rotation ticks, each row followed by its count of ticks
The counts run from 0 to 211.
[-34  37  35  18   4  17 -18   9  11 -11 -43 -11  -1  -6  -4 -16  -4 -14
   8   0   5  26   7   5  -4 -11  11  -2 -21 -13  14 -15 -17 -17  40   4
  10  26   1  10  -8 -31  12 -22  15   2  30  30   4 -20  -5  19 -55  -8
   5  29 -20  -4 -16  51   1   3  -1  -5   1  -2 -34  30] | 75
[-18  45  31   5   6   8 -12  19   8  -8 -56 -14  10   2  -7   6  15  10
  18   5 -14   3  20   7   9 -21 -30 -16   8  -7  35 -21   8  -4  46   6
 -13  29  -1  -4 -15 -18  28 -20   3   0   7  22   1 -25  -7  13 -37 -17
 -19  28  -2   7 -17  35 -24  18  -5  -9  14  -4 -12  24] | 156
[-14  34  31  15  -4 -25  -9   8  -1   2 -53   6 -14  13  15  -1   4  -4
  40  15  12  32  34 -15   7 -20 -15   0  -9   3   3  -9  -6 -31  35   5
  12  17  11  15 -22 -17  14 -23   2  -3  32  29  20 -18 -14  19 -55 -12
  -6  18  -9  11  -4  34   1   0  -8   3   4  14 -23  30] | 60
[-13  34  20   8  -4 -21 -11  23  -9   0 -48  -9  -8  17  14  10  -3   5
  33  18   5  42  26 -17  20 -20  -7   4  -2  -7  33 -15   6 -23  44   4
   4  27   8   5 -25 -26  10 -24   5   6  32  14  25 -26 -21  19 -41 -17
  -6   7 -29   8  -9  29  -7 -13 -14   1  -8   6  -9  27] | 148
[-14  13  21  21  -7 -20   5  13  -8 -16 -63   4  -8   9  -4  19  18   1
  29   4  15  28  31  -3   1 -28 -16  -4  15  -3  18  -6 -10 -29  34  10
   8  22 -11  -2 -31 -10  13  -7  26   3  25  24  -1 -35  -5  14 -49 -29
 -19  25 -10  12 -10  42  -3   6  19   0  18   7  -8  22] | 129
[-11  26  28  16 -13 -13   7   7   3  -3 -68  11  -4  28   4   5   1  13
  32   7   2  20  26   7   8 -16 -32  -7   4  -4  20  -6   5 -14  37  10
   2  25   5  -9 -21  -6  21 -27  14  -2  19  25  17 -38 -23  15 -48 -12
 -16  28  -6  21 -16  38  -9   5   5   8  12   1  -5  17] | 115
[ -9  50  25   3  -8  -3 -15  28   5  -7 -37 -14   1   3  -1  16  19   3
  21  20 -10  14  37  -1   4 -28 -26  -1  27  -9  50 -17  -3 -17  44  12
  -6  24  -7 -12 -24 -18  23 -10  17  11  23   5  -3 -13  -7  31 -29 -32
  -8  18 -17 -14 -12  21 -36   2  -9  -9   4   7   8  10] | 12
[-13  56  36   1  -2   8  -6  17  27  -1 -46  -5   0   5  -3   7  23   1
  28  18 -20  -5  43   9 -12 -25 -40 -12  19  -3  31 -15 -10  -7  41   9
  -6  18   6 -12 -20 -12  27 -12   8  -8  19  21  -6  -7  -5  29 -34 -24
 -12  33  -2  -8  -8  26 -27   9   2  -4  11   0  -6   2] | 100
[-11  30  24  18  -1 -24  10  31   4 -15 -51   7  -3  20  -4   6  15  25
  22   0   1  15  35  -1   1 -14 -28  -3  31   3  25  -8   5 -28  39  17
 -10  21 -13   3 -31 -21  20 -17  21   7  12   9  16 -29  -6  19 -36 -21
 -13  28  -9  10 -20  35 -19   8   5  11   5  -7   0  14] | 124
[-23  35  31  22  -1  -3  -7  14  13 -17 -35  18  -7  22 -10 -26 -17  -1
 -14  10   0  31  23  12 -11  -1   0   7  -3  -7  25 -13 -10 -29  41   7
   4   9  -6  -5  -5 -27   6 -29  33  -5  18  27   0 -12 -13  21 -47 -19
  13  33 -26  -7 -17  47  -9  -7 -22   7  -8  -2 -17  24] | 38
[-17  43  32  11   2 -10  -8  20  12 -22 -47  13  13  15 -16 -15  -2  20
  -7  10 -18  11  30  13   1  -3 -25  -5  22  -4  46 -12   1 -20  50   1
 -13  22 -14 -11  -5 -27  20 -24  20  -4   5  13   0 -24 -15  10 -25 -32
 -11  30 -21  -2 -18  46 -19   1 -23   3   1  -8 -10  27] | 202
[-17  42  35  13   3  -8   1  27  16 -22 -40   7   9  14 -13 -13   7  18
  -5   5 -17   4  39  13  -7  -8 -23  -3  33   1  33 -11  -2 -24  47  10
 -16  20 -20  -7 -15 -29  24 -15  19   0   6   8   3 -18   0  19 -24 -32
 -11  37 -15  -4 -20  44 -19   5  -6   5  -2 -15  -5  19] | 123
[-18  42  37   5   3   7 -20  24  13 -19 -50  -8   9   6 -20 -14  -8   1
   0  10  -8  16  16  13   1   1  -8  -6  10 -20  49 -14   1 -11  54   7
 -15  30  -1 -20  -4 -23  24 -10  12   8  13  24  -9 -21 -16  12 -29 -22
  -5  22 -30  -3 -13  37 -16  -4 -23  -2   7 -11 -13  25] | 160
[-14  24  33   9   3  -8 -10  20   5  -5 -70 -11   4  10  -4  15   6   7
  43   2   1  19  18  -1  15 -18 -17  -6   5  -8  23  -8  -1 -14  47   8
  -2  34   8  -5 -26 -14  22  -8   0   5  20  24  13 -40 -11  15 -41 -11
 -18  14  -8  24 -15  37  -7   4  11   5  17  -9 -11  23] | 73
[-18  46  37  13  15   3 -13  36  13 -18 -39  -7   7  11 -16  -8  -6   7
   0   9 -12  13  21  11  -3   0 -16  -3  27 -13  46 -11   2 -18  56  12
 -20  20  -8 -10 -10 -26  29 -10  16  11   9  19  -3 -17  -1  15 -29 -24
  -3  24 -23  -5 -17  31 -22  -1 -23   3   1 -17 -11  20] | 81
[-17  40  44   5  15  -1 -16  20  21  -9 -63  -8   9   4 -15  -5   5   6
  19   3 -13   4  23  12   5  -3 -25 -16  16  -8  27  -8  -2 -13  58   2
 -12  34   6  -4 -15 -15  32  -4  -4   2   7  25   6 -27  -7   7 -26 -19
 -17  25 -14  10 -13  38  -7   6 -10   1  15 -16 -19  24] | 72
[-29  48  36  15  10  18 -13  35  28 -18 -26 -13   3   2 -13 -20  -6  -4
  -2  -4  -4  14  23  15 -15  -4   3   5  11 -14  27 -16 -19 -17  49  10
  -5  24  -9   2  -9 -33  21 -10  24   9  24  15  -2  -9   3  29 -39 -19
  12  27 -27 -16 -20  43 -14  -4   1  -1  -3 -17 -22  17] | 164
[-38  45  38  17   9  18 -17  18  23  -2 -34 -15  -6  -4   5 -19   4  -7
  17   1   2  18  15   1  -7 -15   0  -1 -21  -7   6 -22  -9 -18  40   4
  13  19  11  21  -7 -33  17 -26   8  -3  34  21  13 -13  -5  30 -50  -5
   8  30 -16  -5 -16  44  -4   6   3  -1  -4  -3 -34  26] | 154
[-18  62  45   9   7  -2 -17  35  29  -2 -23  -5 -17   6   5 -21  -8 -13
  12  27  -7  15  38   3 -18  -5  -7   3   2  -7  21 -16 -12 -25  47   8
  -1   9  13   2  -5 -23  26 -15  10  -3  28  24   1   2  -1  29 -38 -19
  17  26 -22 -13  -4  25 -15  -8 -24   6  -8  -4 -19  15] | 15
[ -8  32  29  15   3 -10  -8  42   2 -10 -51 -11   3  18  -5  12   0  13
  24   9  -1  22  25   5   5  -7 -16  -1  32  -9  39  -5   8 -18  51  19
 -17  30  -6  -8 -31 -17  27  -7  13  20  11  11   9 -28  -4  14 -33 -22
  -5  10 -19  11 -18  25 -20  -5  -8   8  11 -14   2  17] | 82
[-16  33  30   4   1  -3 -10  25  18  -1 -58 -20   3   6   2  19  14   9
  43   1  -1  11  26  -3  15 -21 -18  -8  14  -5  20 -13  -3  -7  46   5
   3  41   5   3 -32 -21  23  -8   0   7  27   4  20 -36 -13  25 -27 -17
 -14  16 -17  11 -11  36  -7  -1  16   3   3 -10  -7  17] | 152
[-19  42  23  12  -4   6   5   8  11 -17 -54   4  13  16 -13  -5  10  18
   5   6 -18   8  24  15  -1 -18 -31  -8  15  -4  39 -12   5 -11  45   9
 -10  24 -10 -14 -11 -17  23 -26  23  -2   6  21  -5 -28 -15  20 -41 -25
 -20  36  -5   4 -22  40 -27  16  -3  -5  14   1  -2  16] | 35
[-18  42  42   3  -2   7  -6  17  35 -11 -53  -1   7  15 -13  -6  -2   8
  19   6 -18  -6  32  24 -11  -8 -25  -8  15 -13  27 -12 -12  -9  49   5
  -1  29   3 -14 -10 -15  26  -8  11  -6  18  16   6 -26 -12  20 -25 -21
 -10  36 -21   0 -15  43  -8  -6   7   6   5 -21  -7   9] | 30
[-19  31  34  11   7 -12  -2  24  22 -23 -55  -2  10   3 -20  -1  11  12
  18  -2  -7   0  36  10  -5 -11 -21 -11  31  -6  27 -10 -12 -23  45   2
  -7  32 -13  -2 -21 -25  20   0  14  -3  13  13  -2 -29   3  16 -25 -30
 -15  33 -13  -1 -15  50  -9   4  18   7  10 -18 -12  16] | 207
[-21  40  38  18  -4  13 -16  21  15 -16 -36   1 -10   2 -10 -17  -5 -24
  -4  16   2  25  23  10 -16 -10  11   3   1 -16  32  -9 -25 -26  41   9
   7  11  -5 -13  -1 -24   9 -12  36   4  34  28 -21  -5  -6  26 -51 -22
   9  26 -28 -20  -7  39 -11 -10 -13  -7   2   4 -19  14] | 173
[-20  44  28  20   1 -18  -7  23  11  -4 -24   4 -18  -3  10 -12   7  -2
  12  15   3  24  45 -15  -5 -23  -8   5  -3  10   3 -15 -15 -37  31   5
  15  10  -2  25 -22 -37  13 -22  11  -5  36  15  18  -5   1  35 -41 -17
  11  27 -24 -15  -5  42  -5   1  -1   4 -17   8 -23  25] | 56
[-18  57  33  -5   9   1 -21  19  22 -14 -36  -9  12  -5  -7  -9   9  10
   5  14 -23   8  35   5   6 -15 -20  -9  11  -9  41 -23   0 -12  52  -8
  -8  28  -2  -1 -10 -33  24 -17   2  -6  14   7   7 -16 -12  22 -14 -29
 -11  22 -26 -20 -11  43 -18   2 -13  -7 -10  -8 -16  28] | 67
[-18  21  10  21 -19 -13   5  18  -4 -12 -47   6  -3  19   2  11   6  15
  19   3   6  31  29   3  10 -28  -9   4   4 -12  28 -11  -1 -21  31  12
  14  30 -21  -3 -23 -28   4 -27  29   9  30   4  15 -41 -14  25 -43 -20
  -5  29 -23   4 -21  49  -7  -3  18  -1  -9   0  -1  19] | 120
[ -4  38  34  -3 -13  -5 -10   7  15  -7 -62   3  -3  13  -9  15  15  -9
  29  25 -11   4  40  15  -3 -26 -32 -12  16 -12  34  -8 -14 -13  41   5
  -2  26   4 -23 -20  -5  19  -7  15  -5  24  21 -15 -24 -18  22 -33 -31
 -21  27 -11  -3  -3  34 -15   0   1  -6  16   6   6  12] | 184
[-22  45  34  15  -4   1  -8  26  25   0 -26  -4 -19   2  10  -8   2 -22
  27  14   5  21  33   2 -20 -25  -3   3  -7  -7   5 -13 -29 -23  32  11
  18  13   5  12 -15 -25  18 -14  20  -1  45  18   8  -3  -2  42 -50 -12
  18  27 -20 -12  -5  34  -8  -8   8   0  -7   3 -19   6] | 98
[-13  34  20   8  -3 -14  -8   8  -7  -4 -53 -10  -3  -4  12  20  29   0
  41  14   1  18  37 -12  15 -36 -24  -8  -1  -2  25 -18  -5 -18  34   4
  10  27  -2   8 -28 -20  17 -18   2   0  30  16   9 -26 -10  25 -43 -23
 -23  18  -9   1  -4  33 -13  11   9 -10   7  14  -8  25] | 143
